In the rows, 128 means zero.
The rows below come in pairs that one turn or mirror swaps. Which row does each named row swap with?
D: [129  95 118 166 143 130 126 130 161  97 134 106 156 136 140 131 155 170
 146  96]
G: [136 111  91 147 136 134  99 119 115 132 128 112 125 131  98 129 137 149
 161 112]
B: [137 131 132 127 136 113 139 162 126 103 133 156 130 121  98 155 115 146
 129 111]
A: [147 117 131 143 140 125 140 108 138 106 145  94 148 136 157 124 156 161
 162 103]
H: [136 133 141 122 125 122 122 142 105 113 144 131 128 136 117 166 132 128
 154 144]
X: [142 128 177 145 131 101 139 126 143 130 119 126 128 136 116 130 151 135
 130  81]
R: [149 124 104 146 115 140 109 133 123 116 148 134 120 129 125 139  91 148
 149 122]
V: [134 119 101 143 129 148 117 124 115 119 164 123 114 145 124 134 116 158
 161 115]
Y: [123 104 128 153 117 130  89 127 117 157 110 112 126 131 107 126 133 146
 130 114]
J: [138 124 160 134 125 114 119 128 122 147 119 137 113 143  99 124 127 124
 132  90]
C: [124  95 127 149 133 123 122 153 147 102 113 114 171 115 141 142 141 171
 121 123]
L: [128  99 146 137 124 125 106 125 123 168 118 122 138 133 109 114 134 139
 140  85]
P: [139 116 147 123 142 109 150 161 145  88 124 144 156 122 126 145 128 150
 123 106]
M: [129 120 180 150 122 120 133 132 142 112 146 118 135 156 146 154 153 134
 144 115]
E: [161 121 146 153 123 115 131 108 152 111 128  98 151 126 163 122 139 148
 148 100]
Q: [126  92 125 126 140 126 133 165 141 109 128 137 176 113 129 139 125 166
 131 106]

R is swapped with E
C is swapped with Y
J is swapped with P

The rows below come in pairs that one turn or mirror swaps. Which row does each named row swap with?
kigom: [118  79 112 106 115 132 100 158 149 116 153 102  95 111 141 155 161 156
 138 145 165 141 108 161 159  97 161 126 158 112 158 143]
Kidep: [106  99 104 116 130 141  77 139 133 105 132 108 115 134 138 140 158 112
 147 132 146 149 143 135 142 156 142 117 138  96 168 118]
zimez: [121  70 103 104 100 130  86 155 133  98 156 100 100 140 129 160 165 138
 156 141 162 144 121 128 156 114 155 123 148 106 163 134]
Voro: [121  85 104 116 113 115 121 134 103 116 124  83 142 154 126 127 167 139
 166 142 118 134 112 106 158 147 124 128 153  95 133 142]
lapo: [100 119  98 123 153 138 109 125 137 133 125 137 137 114 142 125 141 120
 126 135 134 145 139 156 144 151 122 111 150 109 154 127]
Natez: [117  81 116 114 140 124 105 152 176 113 130 112 114 103 150 138 152 155
 137 157 153 128  98 184 158  88 151 114 160 123 127 149]
Tupi: [100 109 105 120 150 137  91 138 139 124 125 123 130 118 148 131 150 124
 127 134 135 145 142 164 139 155 131 117 145 101 169 124]
Rak: [110 114  95 119 124 141 146 106 140 113 120 150 145 125 112 112 134 125
 137 156 137 124 111 139 153 113 129 121 165 137 107 144]
segu: [141  49 120 116 120 115  95 162 127  98 143 105 134 141 157 112 141 137
 167 167 146 145 113 132 146  85 126 118 142 122 104 147]
meli: [117  99 103 121 124 131  99 130 143  94 104  95 145 140 117 104 159 106
 173 153 114 118 114 109 157 135 137 115 155 125 103 147]
fipe: [ 96  96 105 100 118 143 126 156 151 142 129 122 119 102 160 133 155 150
 142 151 167 146 130 177 159 116 145 126 168  89 133 121]
Kef: [116 100 108 118 110 139 152 113 138 103 117 140 149 136 113 107 138 131
 147 161 140 119 106 136 152  98 132 130 164 136  99 142]
Gima: [136  62 112 125 126 110 101 144 116 101 124  89 144 157 136 112 159 137
 166 159 125 141 109 106 150 111 118 117 138 109 108 153]
Gamo: [120  79 116 108 108 144 137 135 137  99 128 136 136 130 140 101 128 135
 154 171 155 134 112 145 150  79 137 127 155 135  87 142]

fipe is swapped with meli
Gamo is swapped with Kidep
segu is swapped with zimez

The rows below come in pairs that one turn or mirror swaps. Which row does each named row swap with?
rav: [116 122 115 135 139 143 120 156 139 119 120 121 136 104 129 141 142 144
 121 127 165 111 107]
Tevi: [114 132 122 137 136 142 125 147 144 114 116 117 132 102 142 143 136 144
 115 131 164 111 110]
meku: [125 138 126 126 125 123 141 117 130 137 147 168 125 111 149 137 122 139
  79 116 126 126 127]
vod: [120 133 116 139 131 138 132 155 142 111 126 126 133 103 136 141 139 138
 114 120 160 111 109]
Zekud: [122 127 153 103 134 119  96 101  96 126 162 157 127 133 112 104 121 119
 104 156 134 141 160]
fab: [112 116 139 121 144 140  83 138 107 110 141 122 135 122 101 109 143 123
 134 165 172 122 137]
voni: [130 135 134 112 127 116 137 109 125 140 146 166 125 119 142 135 113 140
  81 115 115 136 136]
kagi: [116 124 147 106 162 118  73 134 111 104 131 117 132 116  99 129 149 110
 135 147 160 143 139]
luv: [129 143 120 131 120 122 145 124 135 134 139 167 129 116 146 140 116 132
  98 120 119 125 120]
Fep: [114 129 113 142 133 140 129 150 140 122 128 136 132 100 141 141 142 142
 107 124 161 107 107]
let: [126 122 150  98 142 110 102  97 109 139 152 155 123 122 108 114 124 126
 102 137 125 161 165]
sav: [104 115 139 115 156 123  82 146 112 117 129 119 114 113 112 117 154 131
 146 147 171 139 129]
Kib: [124 132 157  93 155 104  84 106 102 116 146 144 126 125 107 125 132 107
 112 140 132 157 156]
Dinu: [124 134 159  95 136 113 109  98 106 132 159 167 121 125 124 124 119 128
  93 130 118 150 153]
talo: [105 118 144 100 158 142  80 124 128 121 147 115 117 125  99 131 141 136
 136 158 169 122 145]
Tof: [138 134 167  98 149 109 100 102 106 133 152 162 109 126 122 124 132 115
 107 144 120 151 151]
bala: [131 144 129 121 121 118 145 118 131 127 147 162 125 115 145 137 117 134
  83 111 121 130 132]
vage: [112 109 132 119 154 134  86 142 123 119 127 112 134 108  95 119 151 131
 140 149 171 138 137]
nog: [126 122 150 120 161 134  83 147 120 113 127 120 118 112 110 130 159 119
 144 155 166 127 123]
Sozo: [121 136 111 143 128 136 136 150 143 122 125 142 135 108 139 142 132 134
 119 127 146 111 104]
luro: [125 144 138 117 125 119 139 106 132 133 139 156 123 115 153 138 111 140
  81 120 121 133 135]
sosu: [116 126 155  95 146 100  96 105  99 135 151 158 105 127 123 112 130 127
 112 137 129 160 155]
rit: [114 126 155  85 150 126  90  95 119 134 163 143 110 135 107 128 123 133
 111 150 139 139 162]
vibi: [118 119 118 138 139 144 114 159 139 110 121 125 130 103 131 136 143 141
 124 130 172 115 109]
givo: [133 133 138 114 126 116 134 107 124 133 150 173 119 119 144 130 113 137
  82 118 119 141 140]
razu: [108 119 139 122 151 143  89 153 122 108 128 115 133 107 109 131 152 133
 139 143 175 122 119]

sav is swapped with sosu
bala is swapped with vod
givo is swapped with vibi
Tof is swapped with nog
fab is swapped with Zekud

The rows below come in pairs that one turn or mirror swaps. Which row does each named row swap with?
laf: [125 122 130 121 142 118 163 128 160 159 128 104 142]
Teti: [147 105 119 110 115 100 158 123 162 168 110 123 144]
punun: [143 126 118 108 110 131 163 140 169 140 110 122 154]
Zonem: [136 136 105 169 145 115 131 120 130 115 101 131 128]
lida: [132 114 110 110 114 132 139 136 157 115 128 110 137]
zuvad: [121 116 104 141 126 139 119 119 134 106 112 154 135]
rakas: [127 109 140 133 137 115 163 123 159 172 125 118 151]
nagu: [131  99 133 143 133 112 162 119 158 184 110 137 148]
ner: [151 128  99 177 128 135 150 139 154 134  84 145 126]
pulo: [119  98 100 125 118 138 126 120 141 121 111 167 133]
vizat: [133  87 120 140 125 112 156 117 154 178 101 160 142]
res: [155 108 111 182 132 104 152 128 151 155  94 127 126]
Zug: [135 112  85 158 131 137 126 130 144 121 101 146 107]
vefid: [126 126 109 163 137 129 122 119 128 107 109 144 134]

res is swapped with lida
laf is swapped with Zonem
vefid is swapped with rakas

The rows below come in pairs that one turn or mirror swaps. Which row does each named row swap with?
Dibul: [ 67 127 142 113 125 142  96 126 156 128 120 123 120 140 126 130 122 120
 134 144 137 153 131]
Bak: [125 124 107 101 126 118 106 121 151 132 119 140 108 108 127 105 101 125
 133 119 106 107 141]
raf: [161 117 117 119 141 110 107 108 122 146 124 144 131 131 155 132 111 135
 147 106 157 121 141]
sasi: [130 138 123 145 146 148 116  94 155 134 105 133 126 134 123 145 160 106
 133 125 158 154  99]
bub: [157 120  90  98 145 126 126 106 137 142 132 133 133 112 138 121 103 131
 109 113 136 103 127]
semat: [118 118 120  98 124 129 118 138 144 134 135 133 128 109 126 108  99 140
 132 109 106 121 158]
zomuv: [136 112 101  94 139 110 119 120 134 149 102 124 148 122 147 124  96 136
 121 106 132 112 141]
sebok: [ 87 117 129 100 130 142 103 140 157 133 141 154 112 121 124 133 123 112
 129 159 129 135 114]
zoze: [ 80 121 135 111 113 150 107 139 153 131 146 128 121 122 107 112 120 121
 143 124 123 138 138]
luviv: [ 89 117 122  92 148 120 114 114 142 151  88 118 138 126 148 118 105 136
 120 118 137 111 144]
nav: [143 124 130 140 148 137 126 117 138 146 105 123 167 127 121 141 139 127
 119  88 168 145 121]
nobes: [ 93 135 132 129 136 165 105 108 155 124 149 133 115 131 119 141 144 108
 126 150 151 147 107]
zapo: [131 121 123 102 120 131 133 129 144 127 129 114 137 108 120 110 108 131
 122  94 119 122 160]
nok: [130 131 133 142 146 158 130 108 147 137 118 124 150 136 123 149 158 122
 132 112 163 168 114]
zamaz: [ 89 130 145 137 124 164 105 129 149 121 138 130 131 135 112 115 134 107
 134 118 124 158 130]
migo: [ 84 129 132 121 132 147 100 117 155 127 138 144  99 122 107 125 137 118
 140 146 122 147 118]
zugi: [ 93 124 129 137 143 166 108 116 154 129 136 126 126 143 133 148 156 115
 130 136 160 161 110]
gor: [104 127 148 135 128 133  87 117 134 131 142 146 112 141 140 139 131 120
 161 136 157 146 136]
pepar: [ 79 126 137 117 155 141 114 102 147 148  85 114 143 141 142 139 138 124
 124 128 163 140 121]
Lufup: [163 118 109 108 146 114 117 100 125 154 118 139 138 113 146 121 104 135
 131 107 148 117 141]
nuvo: [ 91 132 150 134 131 149  91 108 143 134 140 142 115 129 126 136 137 114
 149 147 154 157 128]
posov: [151 100  92  95 150 132 122 118 137 160 129 152 137 132 141 115 119 128
 119 121 137 100 121]
dob: [148 107  97  98 166 134 126 114 133 146 124 132 134 139 125 141 126 139
 131 123 158  98 101]
solu: [ 95 113 126 121 142 163 103 121 151 144 145 152 121 148 124 133 153 109
 133 153 149 137 106]
letiv: [128 133 135 147 139 158 122 102 150 133 110 133 124 139 112 153 156 116
 133 135 153 155 103]
Naki: [159 111  99 103 157 128 133 115 144 154 110 148 145 122 140 144 128 121
 113 126 157 127  98]
rafis: [ 90 114 125 103 148 151 103 130 145 129 146 136 109 143 111 138 132 130
 145 152 143 113 106]
votod: [148 116 103 103 150 117 127 106 138 152  90 117 154 136 145 131 110 135
 116 102 156 130 125]
dag: [158 118 105 122 144 140 140 108 138 154 111 120 160 128 124 131 136 126
 126  88 162 139 115]
mobav: [139 118 111 103 126 124 120 124 143 135 118 140 114 112 121 115  97 138
 128 122 104 104 145]
gib: [ 86 121 145 118 120 134 100 147 146 129 134 131 135 114 112 116 109 130
 131 111 122 129 152]
Setig: [140 106  91  94 142 125 121 125 141 142 128 130 132 118 149 116 100 141
 117 106 127 108 143]
nabi: [161 120 108 122 143 136 132 114 134 141 113 126 158 127 130 111 115 124
 117  81 130 132 133]
Fova: [118 133 143 137 130 160 133 112 151 123 125 109 144 129 111 140 155 114
 128 107 156 163 128]
palot: [ 79 128 142 131 134 150 101 117 150 134 116 123 135 144 129 149 144 113
 137 141 155 161 115]
kagu: [167 120  93 113 158 123 133  96 138 150 108 139 133 117 127 126 126 132
 122 104 140 126 114]

nabi is swapped with zamaz
gib is swapped with nav
Naki is swapped with sebok
sasi is swapped with Bak
palot is swapped with zomuv
solu is swapped with posov

The rows below come in pairs that one turn or mirror swaps. Which row does each named row swap with?
sovek: [172 142  96 110 181 137 126 123 101 101 137 122 126 129 108  98]
gogo: [148 125 142 134 128 149 113 111  91 131 109 130 143 106 129  85]
Kif: [187 125 115 139 172 114 144  85  97 106 115 118 108 141 130 100]
lok: [160 115 130 138 117 121 147  96  95 106  82 130 124 135 129 121]
navuf: [157 124 149 133 119 151 124 133  93 134 121 127 125 107 125  94]
Pala: [184 141 116 120 171 140 133 131 102 114 147 126 122 128 104  88]
fug: [149 112 117 139 112 164 100 118  84 103  90 146 101 122 130 106]
pusu: [174 129 106 139 186 124 138 115  95  81 127 121 122 153 129 107]
doz: [177 129  84 127 165 152 110 116  91  82 116 147  96 144 108  99]
Lorus: [165 139 102 139 110 147 100 130 110 115 101 113 102 122 142 129]
Ludo: [157 104 142 152 116 139 128 115  93 114  94 127 124 124 151 120]
nop: [150 109 142 151 112 143 118 112 102 112  88 123 122 115 144 114]
Vona: [154 119 117 136 119 176 102 129  91  98  98 135 111 119 154 117]
Ser: [148 122 145 123 129 152 113 128  94 134 128 129 138 116 114  98]
bevom: [146 128 140 133 109 157 113 125 103 130 106 121 129 118 145 100]
zes: [150 125 138 144 106 150 112 125  95 111  84 137 112 110 132 113]
Fizek: [150 122 120 148 121 180 109 128 105 105  92 137 101 124 147 105]
badus: [180 127 106 129 154 112 155  95  99  91 100 131 121 151 113 115]
Tago: [176 138  88 136 172 168 118 125 112  85 116 137  98 146 126  97]
notu: [168 135 121 114 167 143 120 126  99 119 146 129 135 132  98  92]
nus: [187 132  96 133 184 128 130 110 111  84 121 124 115 146 115 104]
Sini: [163 110 134 149 110 126 135 107  91 105  91 117 130 124 151 111]
keta: [175 141 110 122 179 137 122 109  98 112 134 131 138 127 108  78]
Liv: [180 135  84 124 171 164 112 127  98  79 123 136 108 141 133 111]
Damu: [166 112 141 149 132 123 137  87  91 120  95 117 112 124 147 105]
Gofi: [192 127  99 135 166 113 145 105 100  83 117 118 126 147 127 103]
ved: [184 150  80 129 146 139 107 129 115 100 118 113  99 136 127 125]
gipu: [139 132 119 147 108 154 109 142 100  95  98 132  95 125 132 101]
zape: [142 110 144 155 125 138 127 117  85 104  98 121 127 127 155 116]
bifor: [191 124 101 137 180 125 139 113 103  89 125 127 120 154 123 110]
Pef: [139 122 136 125 116 151 115 126  91 125 107 122 130 103 135 106]
siki: [163 147  89 136 156 143 117 141 107  77 120 132  91 145 113  94]
sagit: [181 149  98 117 176 141 125 123 112 104 138 121 124 147 117  91]
nem: [187 146  93 127 176 133 124 123 105  83 118 137 106 139 103 102]

nus is swapped with nop
sovek is swapped with Pef
Lorus is swapped with ved
Sini is swapped with Gofi
Liv is swapped with Vona
keta is swapped with gogo

